Each row has a name. After each piece below comes the name of the row it's from, unless a question asks for something else. Each question is about the rows just above it. Places in a row count from 1.

[110 145 143 131 129 122] = R
[132  81  67 180 158 148] = Q
[181 150 151  92 107 123] = V
[124 180 165 135 127 109] = G
[219  95  96 220 104 156] = A
[110 124 129 110 109 141] = E
[150 151 135 112 113 119] = L
The row with [150 151 135 112 113 119] is => L
Which value is in both G and L? => [135]
which: [132  81  67 180 158 148] => Q
[112] is at row and place => L, 4
Where in the named rows is [219]? => A, 1
Where do [124 180 165 135 127 109] appear? => G

[ 39 140  37 154] : J
[139  84 111  83] : P
[139 125 125  39] : K
[83] is at row and place => P, 4
The one value in K and J: => [39]
The one value in P and K: => [139]
Where in the named rows is [111]? => P, 3
Where do [ 39 140  37 154] appear? => J
Which value is in both K and P? => [139]
which: [139  84 111  83] => P

[ 98 203 169  87] -> D
[206 117  54  88] -> W
[206 128 176 101] -> F
[121 139  49 150] -> H
[121 139  55 104] -> S
[ 61  91 155 154] -> N
[ 91  97 149 132] -> X
[148 111 158 125] -> C
[121 139  55  85] -> M
[ 91 146 149 207] -> B
Which value is in both F and W? => [206]
[128] is at row and place => F, 2

[128 110 119 129 111 126] -> Pev
[ 75 119 117 133  85 131] -> rok
[194 135 136 132 111 127] -> zok
[154 123 125 133  96 129] -> fevuk
[148 127 142 129 103 130] -> kava
[183 142 143 126 126 128] -> mafe
[119 125 148 128 143 127] -> Fik
[132 136  96 138 144 125] -> veta
[ 93 139 127 124 108 128] -> kem
[125 109 126 119 157 131] -> vagu
[119 144 105 130 126 129] -> poset
[134 135 136 132 144 127] -> ruvuk
[134] is at row and place => ruvuk, 1
which: [ 75 119 117 133  85 131] => rok
Where in the named rows is [103]? => kava, 5
Where in the named rows is [93]? => kem, 1
Where do [183 142 143 126 126 128] appear? => mafe

[164 170 117 138 110 131  75 101 136 129 122 118] : Diba
[165 136 140  95 134 147 176 145 173 136 129 153] : Vur
[111 122 129 155 141 142 170 144 169 147 141 145] : Fime
[165 136 140  95 134 141 137 138  87 105 134 127] : nizi
[164 170 146 149 110 131  75 101 136 139 122 102] : megu
[137 143 114 141 165 129  99 109 137 132 123 128] : Sokos
[111 122 129 169 141 142 145 144 169 147 141 146] : tikig
which: [165 136 140  95 134 147 176 145 173 136 129 153] => Vur
Shared by Fime and nizi: => [141]
The one value in megu and Vur: => [136]
Which value is in both nizi and Fime? => [141]
Which value is in both Diba and Sokos? => [129]

[157 100 141 123 147 103 136 126 128 151 177 104 144 108 102 142 110 161
 130  77 136 159 118 173  71 134 114  87 152 107 139 116 118 118 149  95
 164 100 119 157  98  68 191] = U
[159 100 141 126 146  99 139 123 129 153 108 105 145 107 104 143 178 113
 126  74 135 160 117 177 134 133 116  83 154 105 142 115 116 117 152  89
 168 122 116 159  96  64 196] = Z
[161  99 141 128 146  95 142 121 131 155 101 105 146 105 104 144 105 166
 123  71 135 163  99 182 138 133 118  70 156 102 145 114 114 114 154  84
 173 122 114 162  94  60 203] = T
[163  99 143 129 146  93 144 120 131 156  99 104 147 103 104 144 103 168
 122  69 134 165 115 184 138 133 118  77 156 101 147 113 113 112 155  80
 175 122 113 164 101  57 207] = Y
which: [161  99 141 128 146  95 142 121 131 155 101 105 146 105 104 144 105 166
 123  71 135 163  99 182 138 133 118  70 156 102 145 114 114 114 154  84
 173 122 114 162  94  60 203] => T
[159 100 141 126 146  99 139 123 129 153 108 105 145 107 104 143 178 113
 126  74 135 160 117 177 134 133 116  83 154 105 142 115 116 117 152  89
 168 122 116 159  96  64 196] is in which row? => Z
which: [163  99 143 129 146  93 144 120 131 156  99 104 147 103 104 144 103 168
 122  69 134 165 115 184 138 133 118  77 156 101 147 113 113 112 155  80
 175 122 113 164 101  57 207] => Y

[100 149  74 126]  zined
[150 156 127 127]  geko
[ 86 127 128 147]  Bor
[100 149 173 148]  nol
[201 127 187 123]  sifi
[191 128 135 130]  divik
[ 71 130 119 113]  samol
[115  88 169 133]  rokub
[172 121 137 144]  Disa
Which value is in both geko and Bor? => [127]
[147] is at row and place => Bor, 4
Shared by Bor and geko: => [127]
which: [172 121 137 144] => Disa
which: [100 149 173 148] => nol

[218 180 151 137 125 118 107 104 100  94  99  92] : femen
[101 111 100 131 104 120 111 113 100 116 125 100] : Gafab
[107 137 126 125 133 125 130 126 129 128 136 119] : fil
[149 121 128 103 140 124 132 121 118 129 123 122] : rapu
[149 148 128 122 103 124 132 121 118 129 123 122] : bikar
Shared by bikar and femen: => [118]
Shared by fil and Gafab: => [125]
Where in the named rows is [148]? => bikar, 2
Where in the named rows is [101]? => Gafab, 1
Row and place of [133] in the named rows: => fil, 5
The one value in femen and rapu: => [118]
Which value is in both Gafab and fil? => [125]

[137 126 122 130 101 123 137 115 116 123 121 145 111  93 127 131 148 133
 121 119 126 140 140 123 145 135 114 115 141 146 110  76 101 160 125 202
 132 124 121 135 159 152 113] : gaf
[146 122 124 137  64 103 142 123 125 131 103 174  98 104 119 128 166 140
 145 108 134 159 163 129 156 139  95 105 151 161  94 100 133 128 128 160
 130 123 131 135 144 136 129] : leg
[151 103 140 121  85 125 123 129 114 118 105 142 111  84 129 131 166 153
 129 118 108 142 156 124 137 131 107 109 145 154 107  74 109 150 137 147
 122 121 130 124 165 144 125] : Gunat
[137 126 129 130 101 123 137 115 116 123 121 145 111 110 127 131 148 133
 121 119  94 140 140 123 145 135 114 115 141 146 110 114 124 128 134 144
 124 124 122 138 134 128 136] : nat
Which row holds [137 126 129 130 101 123 137 115 116 123 121 145 111 110 127 131 148 133
 121 119  94 140 140 123 145 135 114 115 141 146 110 114 124 128 134 144
 124 124 122 138 134 128 136]? => nat
which: [137 126 122 130 101 123 137 115 116 123 121 145 111  93 127 131 148 133
 121 119 126 140 140 123 145 135 114 115 141 146 110  76 101 160 125 202
 132 124 121 135 159 152 113] => gaf
Which row holds [146 122 124 137  64 103 142 123 125 131 103 174  98 104 119 128 166 140
 145 108 134 159 163 129 156 139  95 105 151 161  94 100 133 128 128 160
 130 123 131 135 144 136 129]? => leg

[124 116 118 129 145 113 146 168] -> mazuk
[186 189 128  69  75 180  90  96] -> dirib
[ 60  61 127 195 189  70 157 147] -> kemip
[130 127 119 120 133 124 169 177] -> peton
[185 184  71  68  70 184 106 105] -> popu
[193 190 189  67  67 191 104 105] -> Bomeb
Where in the named rows is [133]? => peton, 5
[185] is at row and place => popu, 1
Where in the named rows is [118]? => mazuk, 3
The one value in peton and kemip: => [127]
Which value is in both Bomeb and popu? => [105]
Row and place of [71] in the named rows: => popu, 3

[ 61 132 126 107 163 106 115 140 130 147  98  85 169 180 135 144]  pubo
[105 137 133 118 131  96 145 161 104 146 110 131 128 105 134 138]  kesam
[ 63 130 127 108 160 105 114 139  91 145  98  86 174 180 136 144]  Rurav
[ 61 115 136 107 163 106 115 140  94 147  98  85 169 151 135 144]  bap
[109 138 136 123 136  93 149 153 102 136 115 160 123 136 128 137]  tese
[101 160 133 118 131  96 145 161 104 146 110 131 104 135 116 138]  beno
[100 138 131 118 129  98 140 167 161 152 106 132 133 132 138 138]  fis
[ 52 146 139 106 161 110 120 147 104 141 115 108 167 167 143 139]  vogel
The row with [ 61 132 126 107 163 106 115 140 130 147  98  85 169 180 135 144] is => pubo
Which value is in both Rurav and fis? => [98]
Shared by vogel and tese: => [115]
Row and place of [129] in the named rows: => fis, 5

[161 153 162  95 147 153 206 144 111] : Domi
[109 147 162 103 153 159 102 136 116] : mebim
[107 148 161 101 151 157 194 138 115] : madu
[109 147 162 103 146 159 191 136 116] : zesal
[144 147 162 103 156 159 191 136 116] : nebu
Row and place of [138] in the named rows: => madu, 8
Where do [107 148 161 101 151 157 194 138 115] appear? => madu
Where in the named rows is [148]? => madu, 2
Row and place of [194] in the named rows: => madu, 7
[156] is at row and place => nebu, 5

[186 139 149 198] = koz
[150 174 130 149] = Dofu
[ 94 177 164  82] = vura
[171 158 154 160] = Fiv
Row and place of [164] in the named rows: => vura, 3
The one value in koz and Dofu: => [149]

[158 125 120 129 129 130 130 126 133 108 129 126 115 139 105 114 129 133
 132 139 120 119 117 140 111 122 142 116 110 147 137 144 128 126 134 124
  98 137 140 117 135 114 118 128 121 124 126 150 108 121 120 131 124 118
 130 125 134 153 127 127 151 135 123] -> dalok
[159 128 129 135 133 130 135 123 129 104 125 129 115 124 133 137 128 125
 134 130 126 126 132 150 137 122 136 118 118 123 111 125 128 138 144 127
  91 133 118 124 141 105 136 135 143 129 114 139 113 111 133 132 125 146
 124 126 129 108 134 128 144 129 116] -> Meduz
[201 138 116 132 126 131 123 124 134  89 123 127 115 108 122 118 132 134
 132 133 124 119 122 127 129 122 129 116 116 139 139 129 132 146 146 124
  92 134 130 117 138 105 143 135 130 123 124 140 115 104 132 128 117 141
 124 127 145 130 128 115 149 132 114] -> deno
[167 138 111 124 133 130 139 130 135 124 126 122 112  93 114 101 131 127
 127 143 126 124 112 133 136 123 137 115 106 135 135 128 139 158 139 125
  99 140 128 121 135 112 122 136 127 129 113 130 123 129 130 134 122 127
 125 116 145 141 128 133 136 139 115] -> Korin
[140 119 111 134 125 130 124 127 134 122 129 126 101 109 125  94 129 128
 129 136 120 121 115 151 123 124 107 115 119 141 146 131 128 121 140 127
  94 125 142 121 128 117 142 130 124 139 127 125 116 119 129 136 123 110
 139 119 115 150 118 133 147 135 126] -> Mufam
[139 118 124 133 130 128 132 122 129 106 124 133 114 112 129 133 133 126
 132 127 127 127 121 160 145 123 113 122 131 128 127 125 119 137 143 131
 105 131 126 114 136 105 122 137 129 147 116 128 127 116 140 136 132 145
 120 132 128 121 129 129 147 127 119] -> Zor
[151 123 116 122 128 132 126 126 125 118 127 121 108 111 114 117 131 124
 127 139 123 134 101 159 132 121 129 124 112 133 134 128 136 137 137 125
 122 131 126 117 133 127 113 129 126 132 109 116 136 123 137 150 121 117
 122 125 145 138 135 132 143 135 118] -> dukif
[151 123 116 122 128 132 126 126 125 118 128 121 108 111 114 117 131 124
 127 139 123 134 101 159 132 121 157 124 112 133 134 128 136 137 137 125
 122 131 126 144 133 127 113 129 126 132 109 116 136 123 137 150 121 117
 122 125 152 138 135 132 143 135 118] -> nefa
[157 137 114 122 125 131 136 124 126  99 129 128 127 133 109 146 130 128
 130 139 125 129 126 154 124 121 150 123 116 129 132 130 137 118 133 127
 122 131 129 125 136 107  94 129 137 117 115 139 128 126 130 134 131 113
 133 114 133 121 133 126 129 131 123] -> mimib
[174 135 115 125 128 132 129 131 128 108 129 127 117 121 111 125 131 126
 131 135 122 126 125 156 124 124 143 114 102 133 120 130 126 120 137 129
 119 127 134 134 134 110 108 122 142 114 111 135 127 128 132 127 127 113
 129 114 128 132 129 124 132 129 121] -> Kifen
[167 138 111 124 133 130 139 130 135 124 126 122 112  93 114 101 131 127
 127 143 126 124 112 133 136 123 137 115 106 135 135 128 139 158 139 125
  99 140 128 121 135 112 122 136 127 129 113 130 123 129 130 134 122 127
 125 116 145 141 128 133 136 139 115] is in which row? => Korin
Where do [140 119 111 134 125 130 124 127 134 122 129 126 101 109 125  94 129 128
 129 136 120 121 115 151 123 124 107 115 119 141 146 131 128 121 140 127
  94 125 142 121 128 117 142 130 124 139 127 125 116 119 129 136 123 110
 139 119 115 150 118 133 147 135 126] appear? => Mufam
which: [157 137 114 122 125 131 136 124 126  99 129 128 127 133 109 146 130 128
 130 139 125 129 126 154 124 121 150 123 116 129 132 130 137 118 133 127
 122 131 129 125 136 107  94 129 137 117 115 139 128 126 130 134 131 113
 133 114 133 121 133 126 129 131 123] => mimib
The row with [158 125 120 129 129 130 130 126 133 108 129 126 115 139 105 114 129 133
 132 139 120 119 117 140 111 122 142 116 110 147 137 144 128 126 134 124
  98 137 140 117 135 114 118 128 121 124 126 150 108 121 120 131 124 118
 130 125 134 153 127 127 151 135 123] is => dalok

[163 119 134 165 127  98 149] = duged
[163 133 163 193 165 111 150] = Luzen
[163 133 157 194  87 119 161] = diz
[ 90 124 137 202 120 135 167] = Munok
[107 103 125 172 166 142 153] = Mifub
[162 123 149 178 112 149 164] = lavot
Row and place of [178] in the named rows: => lavot, 4
Shared by duged and lavot: => [149]
Row and place of [164] in the named rows: => lavot, 7

[ 50 204 132 154  77  47 196 204  46  79 149 188 144  44 210] : Pud
[126 123 122 126 123 119 121 123 122 130 125 125 119 123 127] : rozus
[ 51 210 133 142  81  56 200 200  56  74 135 177 151  55 209] : gen
[129 127 127 131 128 131 127 127 127 131 130 128 129 126 125] : Vetin
[ 76 182 129 176  98  81 177 175  85 126 122 152 147  86 178] : gubop
[140 125  69 141  78 125 203 136 116 147 146 149  71 123 121] : viz
[69] is at row and place => viz, 3
Where in the named rows is [196]? => Pud, 7
which: [ 76 182 129 176  98  81 177 175  85 126 122 152 147  86 178] => gubop

[153 160  99 150] = Bolap
[193 149  42 143] = lafi
[172 149 144 215] = Zulit
Where in the named rows is [193]? => lafi, 1
Row and place of [150] in the named rows: => Bolap, 4
Row and place of [153] in the named rows: => Bolap, 1
The one value in lafi and Zulit: => [149]

[141 105 141 139  70 175  76 188 106 146  78 130 116  61 121 158 127 112
 144 103 148 193  75  52  93 103 191  56 199 149 135 148 142 130  69 117
  53 103  74  86 207  96  86 198 175 204 132 165 171 121 116  62  89 144
  58  96 124]  pufaf
[105 139 149  51 103 159 164 161 187 142 148  93 145  90  52 118 146 102
 209 160 183 172 147 180 172 201  77 195 179 198 125 190 209 205  58 117
 150 124 204 203 174 174  73  54 150 118 109 113  97 124  80 175 118 188
 110 191  51]  Niz
[ 46 200 111 179  56  65 205 111  56 137  59 121 199 133 204 146 158  91
 122 105 146  60 121  89 199 186 199 102 126  50  61 130 139 129 121 154
 133 144 154 131 207 181 115 192  78  82 120 160  59 179 115  98  61 132
  91  85 197]  roga
[173 107 115  94  79  62 112  84  66 185 183 124 106 138 138 205 110 202
 165 138 131  69 121 126 205 166  64 147  88 117 118 186 162 130  50  87
 124 108 164  56 153  79 119  97 111 105 136  98 150 190  75 171 201  51
  94 192 142]  pelu
[161 151 188 165 173 129 118 142  78 131 111 107 201 104 110 118 183  85
 122 205  70 196 169  51 166  97 188  73  63  72 137 183 169 176 200 178
  58  98 169 118 154 185  71 197 106 112 156 169 204 190  89 191 165 148
  66 115 125]  Lon
[158 200 106 159  78  67  55 201 166 148  96 199  86  65  63 115 143 190
 210 160 151  58 118  56 103 162 172 156 165 112  76  56 202 131  74  99
  92 137 200  99 106  56 114 115 110 123  73 150  80  51 198  73 130 170
 128 190 116]  ropuf
[ 53 104  77 201 162 200  75 175 177 167  51  98 128  98 160 190  85 158
 189 118  54 190 125 109  73 169  53  92  51 103  61  82 152  88  60 137
 102 189  76  77 154 135  57 151 184 137  52  65 165 137  73  96  69  58
  49  70 182]  zoso
[158 200 106 159  78  67  55 201 166 148  96 199  86  65  63 115 143 190
 210 160 151  58 118  56 103 162 172 156 165 112 148 101 132 162 204 201
 159 177 198  90 145 174 187 157 104 151  60 162 181 202 144 140  75 136
 114 195 193]  lerub
[ 46 200 111 179  56  65 205 163  56 137  59 121 199 133 204 146 158  91
 122 105 146  60 121  89 199 186 199 102 126  50  61 130 139 185 121 154
 133 144 154 131 207 181 115 192  78  82 120  65  59 179 115  98  61 132
 136  85 197]  reti
which: [ 46 200 111 179  56  65 205 111  56 137  59 121 199 133 204 146 158  91
 122 105 146  60 121  89 199 186 199 102 126  50  61 130 139 129 121 154
 133 144 154 131 207 181 115 192  78  82 120 160  59 179 115  98  61 132
  91  85 197] => roga
The row with [161 151 188 165 173 129 118 142  78 131 111 107 201 104 110 118 183  85
 122 205  70 196 169  51 166  97 188  73  63  72 137 183 169 176 200 178
  58  98 169 118 154 185  71 197 106 112 156 169 204 190  89 191 165 148
  66 115 125] is => Lon
which: [105 139 149  51 103 159 164 161 187 142 148  93 145  90  52 118 146 102
 209 160 183 172 147 180 172 201  77 195 179 198 125 190 209 205  58 117
 150 124 204 203 174 174  73  54 150 118 109 113  97 124  80 175 118 188
 110 191  51] => Niz
which: [158 200 106 159  78  67  55 201 166 148  96 199  86  65  63 115 143 190
 210 160 151  58 118  56 103 162 172 156 165 112  76  56 202 131  74  99
  92 137 200  99 106  56 114 115 110 123  73 150  80  51 198  73 130 170
 128 190 116] => ropuf

[193 130 125 130 131 126 128 134 115] : kura
[ 85 124 125 123 127 127 128 129 128] : tomu
[ 85 124 121 123 127 127 129  86 115] : vifi
[129 121 130 127 126 124 129 122 130] : duto
[ 59 121 130 127 126 125 129 122 130] : peko
[ 85 124 125 123 127  59 128 129 121] : zuvu
[ 85 124 125 123 127 127 128 129 128] is in which row? => tomu
which: [129 121 130 127 126 124 129 122 130] => duto
[86] is at row and place => vifi, 8
which: [193 130 125 130 131 126 128 134 115] => kura
Where do [ 59 121 130 127 126 125 129 122 130] appear? => peko

[ 74  69 179  93 140]  tevu
[135 129 125 157 107]  sug
[202 152 144 157  83]  tisi
[ 93  69 134  92 149]  lafo
[162 136  82 132 167]  Zatod
[131 182 128 112 146]  sapi
Row and place of [136] in the named rows: => Zatod, 2
[83] is at row and place => tisi, 5
The row with [131 182 128 112 146] is => sapi

